In the rows, zero is written as 128.
One turn moves every row onto another: examples first, then more rows asked:
J64: [112 118 155 189 102 141 157 143 104 119 153 141 125 134 100 116 115 136
 122 130 114 153 125 129 154 131 131 123]
J276: [ 95 140 145 169 109 179 154 146  82 155 152 160 123 139  86 118 105 126
 123 122  87 119 126 140 138 131 118 122]
J569: [ 92 124 152 115 123 157 138 140 103 129 150 138 109 143  91 103 133 135
 119 127  86 128 140 146 140 138 129 114]
J600: [101 119 147 119 133 163 160 155 110 127 147 150 108 156  78 113 145 147
 120 125 101 128 121 144 140 140 121 126]
J138: [ 96 149 150 162 126 117 163 156 132 128 110 144 126 129  94 118 135 140
 105 124  93 133 114 137 145 126 106 129]
J733: [ 95 138 142 172 108 188 149 151  84 158 137 147 127 146  90 120 116 125
 115 128  90 114 122 135 132 137 114 134]
J790: [110 121 150 198 103 152 151 151 111 124 136 129 125 145 100 119 131 138
 114 139 117 146 120 126 147 140 126 138]
J170: [107 133 160 135 120 142 147 165 124 138 117 164 123 149  96 114 124 108
 111 123 118 135 115 133 130 164 120 148]
J899: [109 145 158 141 119 140 148 152  93 134 134 139 120 147  97 114 138  88
 105 114 100 134 124 134 117 105 128 131]
J639: [108 132 163 128 119 133 153 158 119 135 131 175 122 140  96 112 112 107
 118 115 115 140 119 136 136 158 123 136]
J681: [106 143 123 160 116 193 147 144 118 133 140 118 119 143  98 112 122 140
 112 119 124 147 137 133 154 132 118 130]
J9: [101 136 160 196 108 149 157 156 114 118 140 136 113 138  93 114 124 141
 119 140 110 149 125 132 161 126 129 123]
J90: [ 93 153 168 135 122 143 145 165 130 137 117 165 113 135  93 107 121 106
 109 130 101 142 127 140 140 148 120 129]
J549: [107 107 147 109 125 167 159 152  99 128 140 139 120 152  91 113 141 139
 116 122 102 129 121 135 139 140 121 129]
J857: [ 96 157 154 171 121 173 156 155 104 112 116 131 115 127 106 108  88 131
 122 106 111 147 123 130 130 126 109 117]
J88: [107 142 126 154 115 185 152 138 114 129 154 130 118 135  96 110 110 139
 119 113 121 152 141 137 160 125 122 118]
J565: [107 140 124 162 119 183 147 147 121 131 154 131 111 153  89 112 112 145
 120 115 131 142 138 139 158 132 125 128]
J892: [ 94 159 152 176 123 176 153 158 108 114 111 128 113 131 104 108  94 133
 120 109 111 145 122 130 128 129 107 121]
J238: [113 128 124 152 111 185 147 144 109 131 148 121 122 148 102 112 107 137
 118 111 131 143 139 132 157 131 126 129]
J940: [ 91 126 149 123 125 166 132 146 109 133 136 127 110 152  91 105 145 137
 111 135  89 123 136 144 134 145 124 126]
J2: [ 94 139 123 133 102 157 135 126 129 141 158 131 117 143 107 116 107 147
 122 134  96 125 126 126 147 134 122 131]
J65: [109 134 172 144 117 137 165 147 138 130 142 119 128 152  94 122 122 129
 135 100 102 128 120 132 109 134 128 149]
J625: [103 129 153 157 120  97 148 151 119 126 131 151 125 142  99 115 106 136
 119 111 106 118 123 138 147 133 125 128]
J68: [117 151 133 157 113 143 127 141 115 126 136 158 125 146  98 106 107 137
 126 116  95 111 104 119 110 113 112 148]
J854: [101 135 125 127 110 168 166 154 133 138 148 138 116 150  95 125 111 156
 119 135 104 129 111 122 160 119 114 131]
J220: [103 130 125 123 106 170 165 153 127 139 144 132 121 149 101 125 110 152
 117 135 105 129 111 119 159 119 114 133]
J522: [ 94 150 149 171 115 185 159 152  84 148 140 158 115 149  85 117 116 134
 128 123  98 110 113 134 146 138 117 133]
J126: [106 133 138 183 122 160 149 155 111 122 136 145 120 147  94 117  84 135
 123  99 123 143 123 136 111 141 113 129]
J643: [112 150 162 140 125 133 155 150  92 125 143 153 110 156  92 112 136  98
 121 106 114 126 113 133 126 113 132 136]
J905: [100 138 150 160 107 186 160 147  71 148 138 151 126 142  98 117 108 127
 127 119  99 111 115 127 146 135 118 131]
J762: [108 120 160 184  97 154 155 152  99 120 131 122 128 133 110 114 119 132
 114 138 111 149 125 121 159 126 129 126]
J226: [104 124 148 160 117 110 140 158 119 130 110 131 132 151 106 118 119 134
 108 119 110 111 119 130 139 141 120 144]
J560: [ 99 140 168 124 114 146 144 162 117 137 111 154 125 130 106 107 116  98
 105 127 102 142 128 132 139 148 120 130]
J985: [ 93 141 121 137 103 160 133 129 133 143 153 127 117 147 106 117 113 149
 119 138  97 123 124 126 145 137 120 136]
J986: [113 152 142 147 113 157 144 164 114 125 118 149 125 140  97 108 104 134
 116 125  88 117 106 115 123  89 107 138]
J263: [109 133 173 142 117 135 167 146 136 129 145 122 128 150  94 122 119 128
 136  98 101 129 121 132 110 132 129 146]
J786: [112 154 143 147 114 154 146 163 115 124 124 155 122 139  95 107 101 136
 118 123  87 118 107 118 125  86 108 134]
J46: [ 98 148 182 140 117 144 167 155 139 129 131 112 122 141  95 118 120 126
 129 109  88 133 128 134 119 117 126 135]
J955: [109 128 138 180 119 162 148 155 107 123 131 139 125 146 100 118  84 132
 120  99 124 142 122 133 109 142 112 132]
J584: [119 147 134 152 110 143 128 139 111 125 137 156 128 143 102 106 104 135
 126 114  95 111 105 117 111 112 114 147]
J615: [ 99 145 181 138 115 145 167 155 137 129 130 110 125 140  98 117 119 124
 128 109  88 133 128 132 119 117 126 136]
J849: [105 132 152 146 115 117 164 149 113 126 109 136 140 118 111 117 122 129
 105 117  92 136 117 129 147 121 109 124]
J939: [103 156 157 151 127 139 148 156 104 134 136 146 110 153  86 114 144  95
 106 118  99 133 123 140 117 106 126 133]
J366: [112 148 158 145 125 141 151 155  94 127 130 142 113 163  95 114 146  98
 114 111 116 122 111 129 121 119 129 147]

J600 moves to J940
J584 moves to J786
J939 moves to J366
And these:
J88 moves to J565
J892 moves to J955
J733 moves to J905
J138 moves to J226
J762 moves to J64
J639 moves to J90
J615 moves to J263
J220 moves to J2

One turn moves every row onto another: examples first, then more rows asked:
J855: [135 115 150 131 142 142 132 130 131 117 125 116 128 115 125 138 118 124
 159 101 117]
J445: [114 142 114 131  99 127 122 129 131 132 140 147 137 140 115 124 141 139
 102 132 126]
J266: [137 118 147 130 134 144 140 126 125 127 124 115 121 116 135 132 103 125
 156 103 119]
J103: [121 145 119 130  97 129 133 132 132 137 141 148 132 142 124 116 135 137
  98 130 118]
J438: [128 114 139 124 138 139 132 127 125 114 121 116 127 121 117 148 115 126
 165 111 122]
J979: [120 141 124 133 105 128 124 136 139 127 143 150 139 140 115 121 151 135
 100 125 116]
J254: [118 144 118 134  97 130 126 128 130 140 142 147 133 137 125 115 133 139
  98 128 125]
J597: [118 100 141 131 144 142 136 150 129 124 123 136 125 126 129 152 133 118
 154 116 140]
J800: [117 103 131 126 134 142 144 144 120 133 119 135 118 130 136 151 116 121
 155 124 144]
J848: [132 108 158 140 141 132 140 136 122 122 122 139 120 127 147 123 116 122
 155 101 126]
J117: [128 106 145 126 145 127 141 124 126 118 132 126 137 127 118 139 130 123
 168 121 133]
J730: [117 143 116 132  97 128 127 131 130 130 141 148 141 143 114 126 142 139
 105 131 122]
J996: [138 113 150 131 137 132 153 121 120 137 133 124 126 123 141 122 109 124
 159 117 133]
J685: [122 147 119 135  94 130 131 129 129 138 143 147 137 141 125 118 134 138
 100 128 121]
J430: [117 140 122 136 106 129 118 133 137 128 143 148 141 136 114 121 150 136
 100 124 123]
J959: [127 123 157 142 151 144 129 131 140 119 122 128 129 123 129 136 122 114
 141 100 105]
J61: [118 106 139 128 136 126 139 133 113 114 116 140 120 137 130 142 115 125
 167 117 133]
J879: [117 142 113 134  98 125 124 129 132 126 139 148 136 143 115 126 143 138
 104 133 124]
J76: [112 120 138 129 147 138 127 128 131 110 115 128 129 134 112 155 122 118
 153 117 112]
J692: [122 143 126 139 104 132 123 132 137 136 144 147 137 133 125 112 142 136
  95 121 121]
J621: [130 117 136 123 130 140 140 124 119 124 120 114 120 121 128 142 100 128
 162 113 123]
J396: [127 103 151 139 144 147 140 151 132 133 126 135 122 120 143 138 128 117
 146 107 136]
J678: [127 110 144 132 132 130 146 131 111 126 118 139 114 133 146 129 103 125
 159 113 131]
J563: [128 110 137 123 134 128 151 119 116 128 129 124 129 130 128 136 111 126
 168 128 137]
J222: [128 128 148 138 137 146 143 124 127 136 119 126 116 127 146 129  94 119
 139 108 109]
J278: [125 106 141 134 134 147 148 145 122 143 123 134 115 124 150 137 110 120
 147 115 140]
J199: [126 145 127 140 100 132 127 133 135 135 145 147 141 137 125 115 142 136
  98 121 118]
J36: [124 104 153 135 146 128 134 138 123 109 121 140 126 130 130 137 128 121
 162 106 127]
J908: [113 126 128 125 131 139 141 121 118 127 112 126 117 137 128 149  95 123
 151 126 117]
J537: [126 144 126 142 101 130 126 131 137 133 143 147 136 136 128 113 143 136
  96 121 119]
J414: [125 144 127 135 103 130 129 134 138 135 144 149 135 137 125 113 143 135
  95 122 115]
J775: [120 143 124 137 103 129 123 134 136 127 144 149 145 139 115 123 151 136
 102 124 119]
J234: [121 141 123 140 105 127 120 133 139 124 141 148 140 138 116 122 152 135
 100 124 119]
J62: [122 145 116 136  95 128 130 127 130 135 140 147 132 140 127 117 134 139
  99 130 123]
J616: [116 142 115 127 100 126 128 133 133 130 140 149 135 144 114 124 142 137
 103 133 120]
J660: [138 109 158 135 147 133 144 126 131 126 136 125 135 120 133 124 127 121
 160 109 128]

J685 moves to J730
J563 moves to J117
And these:
J76 moves to J959
J266 moves to J621
J254 moves to J445
J234 moves to J537
J103 moves to J616
J800 moves to J597
J678 moves to J61

One turn moves every row onto another: examples first, then more rows asked:
J987: [140 121 121 122 146 133 125 146 104 108 134 115 116 146 123]
J644: [125 133 123 140 119 135 131 113 124 135 140 127  91 135 124]
J135: [ 94 144 112 136 141 128 128 134 121 109 141 138 127 121 126]
J591: [113 129 129 138 124 106 113 124 141 138 143 123 110 153 120]
J683: [116 142 151 113 132 120 130 108 132 122 121 139 117 116 138]
J298: [111 103 127 129 118 117 137 120 115 129 114 131 127 152 106]
J182: [130 104 124 122 145 118 125 135 127 124 113 124 116 119 159]
J845: [138 146 125 145 126 115 124 147 117 111 124 134 148 126 136]
J791: [ 95 137  99 140 132 133 122 136 125 117 132 133 125 113 119]
J3: [132 130 120 125 140 135 121 141 100 104 133 115 121 152 116]
J406: [120 108 107 142 118 121 102 131 140 142 117 123 136 121 122]
J218: [125 117 133 115 133 131  94 123 117 117 103 152 113 137 134]
J100: [137 134 120 145 145 105 119 119 116 111 117 127 141 110 113]
J696: [130 109 123 104 121 127 109 145 125 105 117 140 114 122 111]
J724: [129 129 129 143 118 132 133 119 123 145 141 124  97 132 124]
J359: [117 137 149 114 124 116 139 105 125 125 115 141 116 119 128]
J177: [118 146 117 107 132 127 126 126 122 118 138 127  96 146 123]
J27: [128 127 138 146 119 112 126 110 129 127 127 121 134 109 148]
J288: [114 107 141 120 118 114 144 116 119 131 117 134 129 136 105]
J601: [137 106 120 122 152 126 127 129 120 114 123 114 112 128 152]
J281: [114 145 141 127 112 115 122 134 141 123 132 120 138 141 142]
J26: [127 105 122 131 137 132 102 145 120 122 108 135 138 130 101]
J936: [113 133 131 112 145 118  96 124 121 125 121 122 121 160 126]
J106: [138 128 126 147 146 104 121 118 120 116 126 125 142 108 119]
J980: [126 131 127 140 129 141 101 136 117 134 106 136 146 137 141]
J806: [112 112 102 147 121 124 102 128 140 131 124 126 134 115 120]
J448: [128 108 124 102 122 130 106 138 132 101 126 139 110 123 118]

J218 moves to J591
J683 moves to J406
And these:
J281 moves to J980
J100 moves to J448
J298 moves to J135
J644 moves to J106
J27 moves to J26
J288 moves to J791
J987 moves to J359

